A single turn carries every row of the set below to another of its rows. Some are shown first; where does it send the rows asked next?
Damir: [-0.45 -1.68 -0.42 -0.40  1.14  1.14 -1.81  2.12 -0.99  1.26 -1.26 -0.24
  0.04  3.03 -1.31 -2.19 -1.96 -1.47 -1.00  3.22  1.23]
mubi: [-1.30 -0.11 -0.02 -1.24  0.27  4.32 -2.19  0.80 -1.19 -1.22 -0.10 -1.13
  1.73 -0.80  0.57  0.11  1.74 -1.70  0.52  1.35  2.08]
Livep: [ 0.08 -0.65 -1.25  0.62  2.47  4.70  1.16  0.26  1.07  1.33  0.10 -1.70
  2.77 -1.44 -0.54 -1.83  2.13 -1.26 -2.15  1.37  2.26]
vekol: [-2.11 -1.48 -0.91  0.66  1.43  3.18 -0.41 -0.91 -0.97  2.59  2.38 -2.05
 -0.88  0.14  0.88 -1.80 -0.03  0.98 -0.79  1.46  2.17]
Zez: [-0.33 -1.53 -1.67  0.79  0.45  0.85 -2.06  1.49  0.03 -1.67 -0.31 -1.43
  1.29 -1.01  2.43  1.60  0.47 -0.66 -1.10  4.04  1.13]
goled: [ 0.73 -1.09  1.67  0.77  2.94  1.40  2.68 -2.60 -1.39  0.51 -0.04 -0.34
  1.79  0.79 -0.55 -0.43 -0.60  1.42 -1.43  1.13  0.48]
zev: [ 0.05 -2.20 -1.94 -0.02  0.76  4.15 -1.34  1.68 -1.83 -1.45  3.02 -0.09
  1.83  0.14 -1.05 -2.92 -2.10  0.53 -1.56  2.15  0.67]
nedak: [-0.73 -2.97  0.05  0.09  0.94  1.61 -0.12 -0.78 -1.83  0.26 -3.37 -1.05
  3.60 -0.37 -0.55 -1.13  0.04 -1.80 -1.63  2.45  0.16]
lise: [ 1.43  1.25  1.08  2.79  1.03  0.56 -0.02  0.98  0.75 -2.22  1.40 -0.89
  0.41 -1.20 -0.44 -1.13  1.97 -1.62 -2.29  2.13  1.02]
fer: [ 1.86  0.83 -0.32 -1.80  0.09  1.12 -0.91  0.99 -2.25 -1.78 -1.53 -0.59
 -0.60 -2.00  0.42 -1.29 -0.29 -1.83 -1.58  2.77  0.62]
fuz: [ 2.15  0.44 -1.04  1.38  1.37 -0.06  0.02 -0.47 -1.12  0.71 -1.36  0.40
  1.21  0.54 -0.50 -2.46  1.81  0.00 -2.96  0.72 -1.30]
Nor: [ 1.80  0.53  1.09 -0.57  2.32  4.07 -0.72  1.30 -0.54  1.77  1.91  0.96
  0.51 -1.49 -2.50 -1.53  0.06 -0.75 -3.00  2.48  1.43]
penas: [ 1.36 -0.84 -3.91  0.22  1.31  2.62  0.59 -0.76 -0.45 -0.97  0.06 -2.09
  1.07  2.07  0.32 -1.04 -0.83 -0.14 -0.26 -0.46  2.40]
kofur: [-0.01 -1.96 -3.57 -0.58 -0.04  3.11 -0.10  0.68 -0.96  0.94  0.15  1.14
 -2.04  0.25  0.00 -1.62  0.52 -2.22 -1.25  1.30  2.19]
lup: [ 0.43 -0.86 -0.41  2.24  0.86  1.86  0.67 -0.10  1.02  1.02 -2.22 -0.57
  2.07  0.88 -1.88  2.00 -2.08  0.15 -2.08  2.71  0.74]
gatu: [ 0.97 -0.83  0.05  1.92  1.23  2.61 -0.27  0.04  0.54  2.67  0.42 -0.13
 -1.39  2.50  1.13 -0.20 -0.97 -0.97 -0.86 -0.56 -0.47]
giris: [-0.71 -0.32 -0.98  1.91  1.13  1.54  1.78 -0.28 -0.70  2.08  2.60  0.14
 -0.16  0.12 -2.50 -1.19 -0.25 -1.63 -2.35  2.18  3.29]
Volu: [ 1.85 -1.91 -1.12  1.59  2.71  1.43 -0.30 -0.66  0.25  0.63 -0.42 -1.89
  0.77 -2.90  1.50 -2.32  0.10 -0.13 -2.15  3.87  2.40]
tid: [ 1.99  0.76 -2.30  0.16  1.41  0.74  2.16  1.89 -0.15 -0.27 -0.98 -2.31
  1.97 -0.65  0.13 -0.57  0.26 -0.86 -3.89  2.18  0.30]
ladi: [ 1.39 -0.60  0.74 -0.41  1.11  2.65 -2.27  0.83 -3.20  1.06  0.28  0.12
 -0.29 -0.17  2.29  1.06  1.30 -0.67 -2.33  2.85 -0.80]
Datin: [ 1.22 -1.69 -1.74  0.32  2.21  0.84  0.94  0.00  0.20 -2.45 -1.00 -0.45
  0.51  0.73 -0.21 -0.40 -3.19  1.68 -1.00  1.93 -0.20]
bez: [ 0.55 -0.03 -0.11 -0.57  1.21  4.95 -0.85 -0.74 -1.10 -3.77  1.54  1.76
  0.39  0.39  0.18 -0.65  0.81 -1.02 -2.10  2.15  0.48]
mevo: [-0.54 -2.08 -1.14 -0.21  1.48  0.18  0.58  2.17 -2.57  1.55  0.50  0.48
 -1.73 -0.18  0.49 -1.43 -1.73  0.77 -2.61  2.86  0.78]
topo: [-1.16 -2.80  0.03  0.09  0.84  1.28 -0.04 -0.28 -2.50  1.01 -2.94 -1.39
  3.49 -0.18 -0.25 -1.14  0.31 -1.69 -1.98  2.43  0.42]
talak: [ 1.24  0.70 -0.64  0.45  0.18 -0.24 -1.67  0.14 -2.10 -0.62 -1.52  0.95
  0.72  1.01  0.05 -1.13  1.88 -0.36 -1.82  0.91 -1.62]
Vinon: [ 0.76 -1.55 -0.94  0.62  2.24  1.45 -0.59  1.03  0.47  0.84 -1.68 -1.20
  1.40  3.23 -1.89 -2.61 -2.49 -0.67 -1.23  2.65  1.14]
Toz: [-1.77 -1.62  1.61 -0.33  0.58  1.35  0.99 -0.17 -1.83  0.40  0.15  2.27
  0.00  0.77 -0.19  1.81  0.39 -0.50 -1.47  2.46 -0.61]
lovu: [-0.16 -2.21  1.63  1.11 -0.11  3.15 -0.53  0.77  0.95  1.38  3.78 -1.22
  0.00  0.21  0.05 -1.02 -1.22 -2.32 -1.32  2.26  1.91]
Pepop: [ 1.22 -0.76  0.29  1.63  1.28  2.80 -0.72 -0.48  0.51  1.78  0.09 -0.04
 -1.50  2.44  1.09 -0.24 -1.34 -0.99 -0.24 -0.60 -0.48]
rigo: [ 0.18 -0.57  1.58  0.87  0.37  1.56 -1.32 -0.27 -2.92  2.51 -1.36 -0.46
 -0.37 -0.35 -0.89 -0.03 -2.01 -0.01 -1.14  2.97  2.39]
magug: [-0.30  0.30 -0.42  0.98  0.11  1.71 -0.42 -1.27 -0.33 -2.62  1.39 -0.06
  0.63  1.27 -2.27  0.85 -1.60 -1.26  0.58  1.55  2.54]
vuzog: [ 0.01 -1.97  0.23  1.00 -0.74  3.31 -0.51  0.13 -0.93 -2.89  1.07  0.04
  3.23 -1.60  1.67 -1.02  1.30  0.26 -1.81  0.21  0.59]
vup: [ 0.15 -2.39  0.14  1.43 -0.17  3.29  0.59  0.39 -1.20 -0.46  1.51  0.30
  2.58 -2.44  1.43 -2.53  1.91  0.06 -3.25  0.60  1.05]
zomit: [-1.74 -2.01 -1.77  0.72  0.85  4.23 -0.62 -1.43  2.55 -1.01  0.67 -0.41
 -0.07  0.52 -0.26  0.34 -0.76  0.26  0.20  1.71  0.18]
zoleg: [ 3.57 -0.76 -0.52  1.22  3.24  3.38  0.20 -1.04  0.43  0.24 -0.70 -0.88
  2.19  0.04  0.96  0.33  0.46  0.42 -3.17  2.01 -1.32]
Zise: [ 1.17  1.50  0.40 -0.60  1.54  3.36 -1.42  1.84 -0.33 -1.29  1.83 -0.97
  3.03  1.15 -1.68  1.58 -0.62  0.38 -1.50  1.35  0.83]
dal: [ 0.39  0.21 -0.92  0.69  2.55  3.98  1.43  0.35 -1.96 -0.06  3.09 -0.63
  1.64  1.06  0.71 -1.62  1.64  0.20 -4.44  1.58  1.47]
Goz: [ 0.56 -1.80  1.36  1.37  0.29  3.29 -0.39 -0.15  2.16 -0.67  3.22 -2.12
  1.31  0.95 -0.17 -0.39 -1.95 -1.66 -0.52  1.61  1.45]
Tedu: [ 0.04 -2.43 -2.37  0.30  0.91  4.21 -0.61  1.83 -1.11 -1.06  2.97  0.16
  2.18  0.18 -1.27 -2.85 -1.91  0.55 -2.26  2.29  0.52]
ses: [ 1.09  1.47  1.43  2.55  0.86  0.25 -0.49  1.31 -0.26 -1.93  1.74 -1.14
  0.21 -1.06 -0.14 -1.14  2.01 -1.67 -2.09  2.16  1.35]

lup -> vekol
lise -> topo
kofur -> Zise
Now find these:
Datin -> giris
Vinon -> lovu

